[[  0.0  24.8 -26.2   1.8 -23.5  25.6]
 [ 15.0 -12.4  17.7  -3.9  -9.7 -26.6]
 [  0.5   1.6 -39.2  -9.5 -27.1   2.5]] => 24.8

[[-34.4   2.0   4.1  37.7 -34.8 -12.8]
 [ -6.8  21.8   1.8  -5.3 -36.2  38.3]
 [-15.8   7.2  -1.8  43.5 -28.6 -28.6]] => 2.0

[[ -7.3   9.5  -8.8 -28.4]
 [-29.1 -26.8   0.9 -26.8]
 [-27.0   0.2 -16.0 -45.1]] => 9.5

[[-35.0  37.3  19.7   6.3]
 [-18.6  32.1 -42.9  -9.4]
 [ 22.8  22.7  26.6 -10.9]] => 37.3

[[  7.0 -20.2  22.7   5.1  -2.7  25.5]
 [ 40.7 -30.3  44.1  10.4 -35.2   7.1]
 [ 30.5   2.5  41.1  10.4 -14.0   9.9]] => -20.2

[[ -5.7  -8.4 -33.7 -49.9]
 [  2.4  -9.3 -14.0  -3.2]
 [  5.6  -1.7  -9.7  42.9]] => -8.4
---
array([[ 0.041, -0.041, -0.132,  0.168,  0.039, -0.219,  0.013],
       [ 0.057, -0.115, -0.066,  0.036,  0.004, -0.093,  0.002],
       [-0.121,  0.002,  0.051, -0.162, -0.106,  0.077, -0.039]]) => 0.036

array([ -5.142, -13.536,  -3.904,  -6.524, -17.080,  13.447,  -9.146]) => -6.524

array([ 0.6,  1.6, -1.0, -0.2,  0.2,  1.9,  1.0]) => -0.2

array([  59.820,   91.040,   97.128, -115.503,   31.987]) => 97.128

array([[ 0.04, -1.30, -1.89,  0.51, -0.86, -0.47, -0.99],
       [ 0.36, -1.08, -1.10,  0.83,  0.94, -0.63, -0.66],
       [ 2.34,  0.10, -1.59,  0.15, -0.51, -1.99,  1.06]]) => 0.83

array([ 0.10, -0.07, -0.16, -0.06,  0.11,  0.09, -0.10]) => -0.06

array([  71.996,  -42.620,  188.023, -154.535,  136.951]) => 188.023

array([ -9.4,  16.3,  -7.6,  13.7, -11.1,  14.1,  -7.2]) => 13.7
---
[-52.5  44.8  47.7  52.3 -30.7] ==> 52.3, 47.7

[-18.0  31.6   8.9  46.8] ==> 46.8, 31.6

[ 5.4  7.6 39.5 47.3 34.1] ==> 47.3, 39.5

[[-41.8 -29.6  -0.9  -3.5]
 [-29.4 -25.4   2.4  -3.8]] ==> 2.4, -0.9

[[ -8.2  20.7   3.0 -42.7]
 [-20.8 -36.5 -11.8  10.6]] ==> 20.7, 10.6

[[ -0.3  -0.9  -1.2  -1.1  -0.9   2.2  -1.2]
 [  0.1  -0.5   0.1  -0.5  -0.1   1.1   0.5]
 [  4.2  22.1  25.8  25.6  22.0 -47.9  19.6]] ==> 25.8, 25.6

[[-27.3  -6.4 -21.6  -8.0  -6.8 -39.3 -29.1]
 [-26.7  -1.8 -18.8  -4.6  -2.3 -42.7 -28.8]] ==> -1.8, -2.3
---
78  50  10  75 value 75
58  78  69  52  99  23 value 23
6  2  8  6 value 6
 872   264  -204  -782  -345   761 value 761
676  236  122  901  807  937 value 937
1273  6857  2255  3915  9221 value 9221
---
(46, 50, 236, 179, 227): 236, 46
((3519, 8839, 8723, 9178, 9429, 5678), (2686, 8581, 8750, 9044, 9268, 5708)): 9429, 2686
(6467, 2179, 5038, 9832): 9832, 2179
(-536, 834, 287, -53, 623, 350, 224): 834, -536
(-31, 35, -47, -19, -27, 20, -43): 35, -47
((6436, 4782, 5685, 5249, 5284, 5942), (4352, 3427, 3136, 2840, 9387, 3775), (4221, 5397, 4880, 8841, 4231, 5253)): 9387, 2840
(129, 788, 388, 615, 156): 788, 129
(389, 31, 822, 256, 361): 822, 31
(40, -42, -1, -32): 40, -42
(7311, 6549, 8053, 2353, 3177, 9312): 9312, 2353
---
(97, 17, 49, 192) → 192, 97
(324, 809, 717, 157) → 809, 717
(3, 7, 1, 0) → 7, 3
((6680, 4215, 5032, 6365), (2556, 2414, 8693, 5584)) → 8693, 6680
(4, 7, 5, 4, 2, 3) → 7, 5
(134, 213, 149, 43) → 213, 149
---
[  0.107   2.780  11.721   0.592 -11.326] ans = 0.592
[ 10.42  11.19 -19.21  -2.64  -5.35   2.97] ans = -5.35
[ 129.554  143.856  194.080   68.264 -117.371  -49.801] ans = -117.371
[-12.0   0.0   0.2  10.5] ans = 0.2
[ 1.6  0.1 -1.5  0.1  0.3] ans = 0.1
[  8.586 -19.208   6.215  12.636   0.196 -16.932] ans = 0.196
[ 16.21  -5.58  -1.76   2.28  10.39 -17.49] ans = 10.39
